X = 21,30,-35,32
X[0] => 21
X[1] => 30

W = [-41  -3  39  19 -10   4  20   2 -25  -3 -13 -14]
W[0]: -41
W[7]: 2
W[9]: -3
W[-1]: -14
W[-7]: 4

grid = [ -1  43  28 -27  -5]
grid[0]	-1
grid[1]	43
grid[4]	-5

a =
[[  4 -10   0  -6]
 [ 17 -10   9  -1]
 [  9  28  -7 -10]
 [  6  21 -10 -11]
 [  8  19 -12 -13]
 [ 21  23 -17 -15]
 [  7  -8   8   1]
 [  4  -5  -1  -8]
 [ 14  16  -5  -9]
 [  6  -7  -1 -10]
 [ 11  21  -6  -8]
 [  8  23  -3 -11]
 [ 16  24 -16  -5]
 [-32  -4  22 -12]
 [ 18  22 -17  -9]]
a[0][0] = 4
a[:, 3] = [-6, -1, -10, -11, -13, -15, 1, -8, -9, -10, -8, -11, -5, -12, -9]
a[8] = [14, 16, -5, -9]
a[2][1] = 28
a[11][2] = -3
a[1][3] = -1
a[4] = [8, 19, -12, -13]
a[14][1] = 22
a[4][1] = 19
a[:, 2] = [0, 9, -7, -10, -12, -17, 8, -1, -5, -1, -6, -3, -16, 22, -17]
a[:, 1] = [-10, -10, 28, 21, 19, 23, -8, -5, 16, -7, 21, 23, 24, -4, 22]
a[2] = [9, 28, -7, -10]
a[10] = [11, 21, -6, -8]
a[1][2] = 9
a[7][0] = 4
a[6] = [7, -8, 8, 1]
a[6][3] = 1
a[6][1] = -8
a[5][1] = 23
a[:, 0] = [4, 17, 9, 6, 8, 21, 7, 4, 14, 6, 11, 8, 16, -32, 18]
a[10][2] = -6
a[7][1] = -5
a[10][3] = -8
a[13][2] = 22
a[6][0] = 7
a[10][1] = 21
a[1][0] = 17
a[5][3] = -15
a[14][2] = -17

arr =
[[  0   2  -1  -1  -9   0  -5]
 [  3 -16  -5   1   2  -1  -1]
 [  1  36   3   3  -3  -2   0]
 [  2 -13  -3   0  -3  -4  -1]
 [  3  -8   0  -1   2   1   0]
 [ -3  19  -5  -1 -18   3  -3]
 [ -3 -19  -1   2   3  -3   0]
 [ -2   3  -1   0  11   1   2]
 [  1   0   5   1   8  -1  -2]]
Rows and columns are counted from 0.
(0, 0)	0
(7, 3)	0
(6, 5)	-3
(0, 6)	-5
(3, 0)	2
(8, 2)	5
(4, 1)	-8
(5, 4)	-18
(7, 2)	-1
(3, 5)	-4
(6, 1)	-19
(1, 3)	1
(0, 1)	2
(3, 4)	-3
(1, 0)	3
(8, 0)	1
(2, 3)	3
(8, 5)	-1
(5, 0)	-3
(5, 5)	3
(4, 3)	-1
(0, 3)	-1
(2, 2)	3

A =
array([ 190, -785, -450,  514,  410, -336,  106,   54, -325, -621, -208,
       -529, -694])
A[0]: 190
A[1]: -785
A[2]: -450
A[4]: 410
A[5]: -336
A[8]: -325

M = [[155, -571, 4, 155, -376], [604, 664, -11, 604, -363], [-96, 91, 34, -96, 189], [-158, 127, 39, -158, 185], [545, 234, 81, 545, -156], [-586, -12, 431, -586, -335], [239, -69, 183, 239, 146], [-61, 79, 36, -61, 105], [-162, 3, 21, -162, -386], [-439, 36, 251, -439, -5], [-28, 23, 134, -28, -90], [-166, 177, 96, -166, 188], [20, 368, 347, 20, 127], [89, 106, 127, 89, -312]]
M[0,0]	155
M[:, 1]	[-571, 664, 91, 127, 234, -12, -69, 79, 3, 36, 23, 177, 368, 106]
M[3,1]	127
M[12,2]	347
M[:, 0]	[155, 604, -96, -158, 545, -586, 239, -61, -162, -439, -28, -166, 20, 89]
M[13,4]	-312
M[6,3]	239
M[8,3]	-162
M[2,4]	189
M[2]	[-96, 91, 34, -96, 189]
M[6,1]	-69
M[:, 4]	[-376, -363, 189, 185, -156, -335, 146, 105, -386, -5, -90, 188, 127, -312]
M[2,3]	-96
M[:, 2]	[4, -11, 34, 39, 81, 431, 183, 36, 21, 251, 134, 96, 347, 127]
M[0,4]	-376
M[1,1]	664
M[8,4]	-386
M[1,0]	604
M[5,0]	-586
M[3]	[-158, 127, 39, -158, 185]
M[10,1]	23
M[3,4]	185
M[10,2]	134
M[1,4]	-363
M[7,0]	-61
M[:, 3]	[155, 604, -96, -158, 545, -586, 239, -61, -162, -439, -28, -166, 20, 89]
M[9,3]	-439
M[5,3]	-586
M[11]	[-166, 177, 96, -166, 188]
M[1,2]	-11
M[9,1]	36
M[4,2]	81
M[13]	[89, 106, 127, 89, -312]
